In the rows, 128 means zero.
One hidden turn or mirror swaps the rows below in pairs. Which row is each named row swapped with?
The rows were stretched afterwards, more along some directions than others.
nefi: [ 86 123  99 158 120 158 137 105 125 151  98 123 201 137 147 131  89  78
 109 167 103 127 120 116  77 163  85 132 137 138]
ter: [ 93 149 111 146 114 144 156 123 156 168 108 141 192 139 153 135 102  91
 124 121 120 119 121 140 115 149  82 102 136 142]
vetup: [119 136 124 145 111 143 147  88 143 134 122 118 178 137 118 148 131  89
 139 140 141 114 114 107 133 135 104 127 130 127]
dis: [101 129 113 153 101 152 135  90 169 129  98 134 159 150 139 124 111  85
 108 120 130 146 111 130 109 139 109 125 104 158]
Mekis: [101 103 113 135 123 156 135 111 129 146 122 108 163 101 112  99 112 114
 123 150  84  98 124 106 121 177 107 140 152 128]
lita: [115 131  84 167 135 125 171 128 179 126 137 143 185 117 154 139 117 103
 120 134 141 102 109 139 159 178  81 126 192 146]
sotog: [102 134 132 122 155 131 131 108 125 150 118 123 148 128 124 115 135 113
 121 120 103 131 123 119 110 135 139 119 123 141]
Ligid: [105 128 102 171 104 144 164  87 143 166 115 141 206 134 134 134 117 109
 127 174 111 116 111 105 117 153  87 108 131 143]
Vage: [118 111 113 181 117 128 153  87 170 110 121 150 164 133 144 160  98  90
 100 173 120 118  96 134 120 133 109 159 135 159]
Lugik: [123 109  79 143 109 134 151 125 142 154 107 128 189 136 132 120  64 121
 100 186  89 117 124 134 110 149  91 103 124 166]
naned: [111 127 118 123 140 129 143 126 143 132 122 105 149 123 101 108 127 124
 116 108  87 135 111 124 137 171 116 106 147 142]
Maza: [107 123  92 159 132 139 150 119 135 136 112 114 196 143 149 109 115  79
 118 139 138 120 115 116  98 153  88 121 135 154]
vigi: [123 140 122 152 131 115 182 113 154 147 127 133 187 158 159 159  87  87
 103 188 135 106 120 137 117 117  74 116 121 168]
dofaz: [ 95 115  71 145 145 120 151 104 157 133 112 132 177 139 144 140  98 107
  96 193 110 110 111 120 124 170  82 116 159 162]
Mas: [114 126 127  92 126 142 115 134 128 161 109 104 147 137 111 111  91 117
 114 146  75 116 125 130 134 153 120 106 114 131]
basi: [109 117  88 113 139 100 139 126 160 135  99 116 159 150 131  95 110 104
 112 110 111 138  94 144 135 165 117  89 133 183]
veb: [126 128 108 139 120 118 132  85 147 117 108 132 161 155 141 119 103  86
 100 174 135 108 120 129 114 124  83 136 124 170]
gofuf: [ 81 131 116 152 138 149 133 113 135 163 111 125 152 133 135 123 107 111
 105 125 100 142 135 131  78 133  89 116 124 140]
Zilu: [128 121 113 141 103 129 123 124 122 147  99 115 179 138 133  86 104 100
 114 117 130 131 108 126 113 151 111 122 135 156]
Bivi: [113 148 125 134 116 140 149 113 116 162 114 114 196 136 130  85 101 112
 120 144  96 108 132 117 111 135  88 105 118 152]
Somu: [104 136 132 115 143 104 150 107 132 155 131 119 134 143 127 110 111 134
  99 171 113 105 134 127 132 116  85 111 112 170]
teda: [ 94 129 103 136 102 143 157 102 169 152 120 123 173 136 123 141 104  88
 109 148 110 112 134 131 123 164  61  94 129 160]
gisi: [100 116 113 137 123 144 138  79 157 130 101 132 149 145  97 141 135 114
 122 112 118 142 104 115 137 141 137 105 107 154]
banin: [123 136 115 119 125 115 143 106 163 125 134 123 154 129 126 129 145  97
 116 125 145 119 122 131 148 154  97 117 143 158]
vafav: [ 97 123  97 140 141 146 144  99 163 111 125 136 140 124 103 146 119 129
 107 139 102 136 110 140 133 152 123 119 141 145]
num: [100 123 115 153 147 138 137 105 149 124 131 130 163 127 135 136 132  93
 121 123 107 126 115 112 107 158 107 155 133 131]
Kasan: [ 96 111 108 153 123 135 125  80 146 134 126 130 151 139 121 138 133  99
 116 129 119 149 108 110 106 127 109 137  97 149]
Sogu: [ 95 126  82 143 133 115 129 114 146 156 101 139 155 153 137 105 112 116
 104 136 101 137 102 140 118 155  98  97 135 179]
zedu: [135 116 123 139 138 115 137 120 140 114 139 108 135 115 133  90 135  95
 116 129 140 111 125 111 134 147 120 145 156 149]
vumog: [129 120 111 149 117 121 157 106 136 143 111 113 164 146 137 107 114 109
 107 169 147 121 116 131 116 143  94 127 138 178]
kupi: [135 117 118 132 115 117 115 129 138 119 126 112 162 140 144  93 107  74
 105 139 145 118 115 123 129 146  94 157 142 138]
vik: [113 124 133 143 116 139 157 106 148 167 110 122 194 150 130 131 106 114
 142 133 135 149  94 112 119 142 128 116 103 157]
pela: [109 107 119 158 125 147 151 111 160 128 109 130 165 127 128 132 105 130
 116 139 111 141  87 130 112 144 143 140 137 146]
zem: [ 98 121  78 159  98 137 142  88 143 168 105 141 195 122 141 122  99 101
 105 183 100 115 127 115 110 157  82 118 132 146]
Dil: [109 114 114 121 155 142 140 103 128 128 133 120 141 122 112 132 132 134
 114 148 103 125 119 119 125 149 124 136 123 145]
robof: [117 124  67 148 115 119 159  95 151 149 103 138 189 151 139 128 106 106
 107 179 125 107 109 114 131 160  79  92 142 168]
nudal: [ 83 127 120 145 118 172 121  86 122 145 120 112 154 121 114 129 131  82
 118 122 114 126 139 107  99 166  91 135 125 124]
goni: [103 129 117 114 154 139 136 123 135 134 119 103 121 132 113 132 124 131
 117 126  86 130 116 133 119 147 134 110 130 127]
Notod: [110 117 116 142 149 135 117 128 143 129 124 122 138 128 125 125 126 123
 107 109  94 143 108 126  99 148 145 128 128 141]
mivi: [111 123 113 117 142 108 129 113 132 153 137 129 139 136 120 123  99 144
 121 169  99 111 113 128 140 119 124 122 110 140]
tafi: [144 134 114 156 115 116 176 103 169 118 132 132 165 122 140 103 132  84
 116 132 167 119 136 119 116 133  84 129 156 181]
Befi: [ 85 147 117 160 122 129 174  89 148 164 120 135 197 143 134 135 122 119
 114 147 122 123 118 119  98 129  75  94 129 164]
Lam: [101 130  84 110 141 114 132 112 122 162 102 118 165 149 133 105 116 101
 101 158 119 117 129 130 118 162  89  90 121 170]
lono: [119 114 119 137 145 128 124 121 125 125 132  97 145 108 115 113 123 103
 116 145 105  91 108 124 136 162 116 157 166 129]
mun: [ 95 146 103 146 139 151 161 134 140 142 131 123 177 140 142 145  99 101
 121 153 106  95 117 143 124 156  73 112 174 144]
tir: [140 115 124 141 120 123 138 114 162 101 129 121 130 118 123 119 121 105
 104 139 150 117 129 142 142 132 120 142 142 160]
Tov: [131 131  95 126 109 117 162 144 173 150 106 119 184 146 156 106  94  93
 124 127 142 127 102 137 136 160  92 102 130 163]
pala: [101 126 114 132 150 124 146 120 140 143 110 109 150 143 158 137 108  90
 110 154 127 114 120 135  98 141 119 119 126 153]
Luso: [133 123  95 136 132 144 139 145 152 120 129 126 164 121 132 131 112  90
 121 125 134 120 111 138 147 176  96 138 158 139]
rufeb: [135 127 117 130 149 120 145 108 147 114 143 130 132 124 126 123 122 118
 118 155 108 106 130 125 124 136 135 125 142 159]
Bil: [145 123 106 130 117 114 175 127 166 134 124 133 170 151 145 129  69 113
 102 181 112 107 113 145 127 120  90 111 123 185]
detun: [ 86 135 105 162 122 130 157 117 160 155 127 129 178 131 150 112 128  89
 125 127 137 106 113 123 127 159  67 120 173 151]
zozil: [134 138 114 136  94 137 153  95 137 158 118 125 176 127 130 118  88  91
 112 180 130  88 161 132 119 131  64 119 123 165]
noded: [115 131 108 166 112 121 174  89 163 136 127 128 174 124 149 102 137  81
 115 138 152 110 132 120 106 138  75 122 157 177]
Zuk: [ 85 116 103 131 132 150 134 110 115 150 120 113 175 113 118 102 115 111
 117 142  86 106 119 125 109 169 100 124 147 139]
bufo: [116 127 105 127 137 152 155 131 140 133 115 118 150 131 119 130 110 136
 122 150  86 111 108 134 120 166 121 101 163 146]
kat: [113 122  82 165 112 142 166  99 168 128 123 142 195 121 123 130 127  88
 132  97 137 140 113 119 129 162  83 110 131 168]
zemo: [129 121  85 151 148 136 166 153 161 124 122 117 166 127 138 118 111 117
 121 138 111 116  96 138 145 184 106 111 192 145]
mitul: [112 127 126 125  96 149 131 104 144 145  96 106 174 125 120 102 111  96
 131 101 125 133 114 127 125 157 112 108 116 147]
bafa: [118 125 127 137 104 133 131 113 138 157 103 124 182 151 144 120  77  92
 118 151 135 122 110 130 112 130  97 135 125 146]
makiv: [132 125  85 162 111 141 153 121 138 151 115 146 200 130 125 115  96 124
 127 140 111 126 112 136 132 149  99 106 136 170]
Tig: [100 130 100 128 125 133 155  91 160 150 110 120 140 140 111 158 113 109
 106 143 118 122 127 148 126 143  96  93 108 170]
pida: [105 141 113 105 128 140 157 114 139 167 112 120 152 147 119 109 113 123
 116 130 125 135 149 128 113 123  86  81  99 168]
voze: [ 84 135  92 137  96 154 162  92 165 158 117 133 190 127 118 145 111  91
 118 140 115 125 129 130 115 163  55  94 125 161]
dube: [103 122 122 113 126 131 130  95 141 123 118 108 150 139 133 121 121  63
 101 139 156 124 135 115 103 147  81 149 122 152]
Mipi: [113 136 107 153 127 141 150 107 159 114 152 125 151 109 110 149 132 106
 133 137 140 124 134 124 125 141  90 129 155 139]
Sumom: [ 99 138 101 157 114 140 190  98 165 142 113 136 192 130 125 147 110 102
 116 173 126 103 125 136 134 148  69  95 166 180]
Bukom: [112 132 101 156 110 140 125  77 158 124 114 137 134 139 126 145 118  88
 100 143 128 130 125 122 118 133  98 126 116 151]
gose: [ 95 145 105 139 124 131 157  82 143 142 136 137 182 122 106 129 126 122
 118 159 112 108 123 109 139 147  76 112 144 144]
mubot: [131 125 116 135 133 119 154 117 159 115 117 118 135 116 143 119 126  95
 107 142 142 107 126 132 115 145 119 136 166 157]
Maba: [ 98 130 131 111 150 146 125 119 133 146 112 105 140 134 118 120 110 108
 114 121  90 127 127 119 105 150 120 118 115 125]
tavi: [122 137 115 134 111 131 163 102 177 136 110 132 188 142 131 143 120  84
 134 118 145 132 120 131 131 150 107 111 122 161]
lorod: [120 136 128 106 134 125 145 134 152 142 127 113 156 131 134 113 115  90
 110 114 137 122 141 142 130 136  92 118 118 147]
Rumiz: [146 126 115 126 134  93 164 125 167 131 120 140 152 171 150 122  80 108
  93 171 128 120 110 150 130 104 107 112 109 193]
rure: [ 86 127 113 137 138 145 138 123 137 175  90 124 156 161 127 117 105 127
 110 120  97 160 107 136 100 130 113  85  94 165]
kez: [125 146 113 147 124 131 167 107 160 141 123 137 158 128 142 112 118 113
 120 121 134 121 134 147 129 135  81 115 132 164]
zadoz: [105 152 119 136 134 120 186  99 150 154 115 129 162 126 125 124 121 127
 114 143 110 104 138 144 116 129  94  77 145 188]
nolo: [144 134 118 148 116 123 168 101 177 123 150 146 164 131 136 154 104  98
 128 168 130 116 119 119 141 137  97 132 129 159]
Dozi: [143 129 115 108 125 105 160 128 170 132 123 124 138 159 130 134  88 111
 105 157 128 125 125 141 146 118 105  90 104 183]
budab: [130 135 124  98 129 121 151 135 140 146 126 103 149 129 109  99 122 136
 137  98 114 126 120 143 141 135 128  88 132 164]
zef: [112 127 130 143 109 153 136  93 159 128 111 116 171 138 129 142 111  64
 125 123 146 133 117 111 115 157 102 142 122 127]
Kemug: [ 69 125 123 133 136 156 120  95 123 152 101 109 147 140 121 118 116 108
 111 111  87 140 117 125  93 145 104 107  93 142]
Roris: [ 97 122  87 157 129 112 150 106 146 140 122 146 157 120 141 124 104 118
  82 172  85  97 121 143 127 151  87 120 155 162]
Vutud: [134 134 121 151 118 128 162 133 159 135 133 116 187 124 163 147  98  70
 128 151 148 104 116 126 123 151  90 141 147 139]
veva: [140 128 113 132 137 111 145 135 144 145 123 130 140 141 131 110 115 141
 102 155 113 103 118 143 137 118 110 113 131 167]
femu: [103 127 123 141 139 130 119 117 143 137 126 120 122 136 147 121 101  86
  94 162 103  97 133 144 113 140  81 154 142 142]
Sopu: [129 138 129 115 148 128 137 136 114 148 118 100 147 141 122  98  91 131
 118 152  89 106 115 138 142 135 128 109 136 145]
vivef: [126 135 119 135 118 139 148 104 162 119 122 136 161 146 131 167 104  81
 115 132 135 144 115 132 115 141 105 127 117 155]

basi is swapped with kat
Vutud is swapped with pala
zef is swapped with Maba
dofaz is swapped with lita
Dozi is swapped with zedu
veva is swapped with vumog
Sogu is swapped with makiv
vafav is swapped with gose

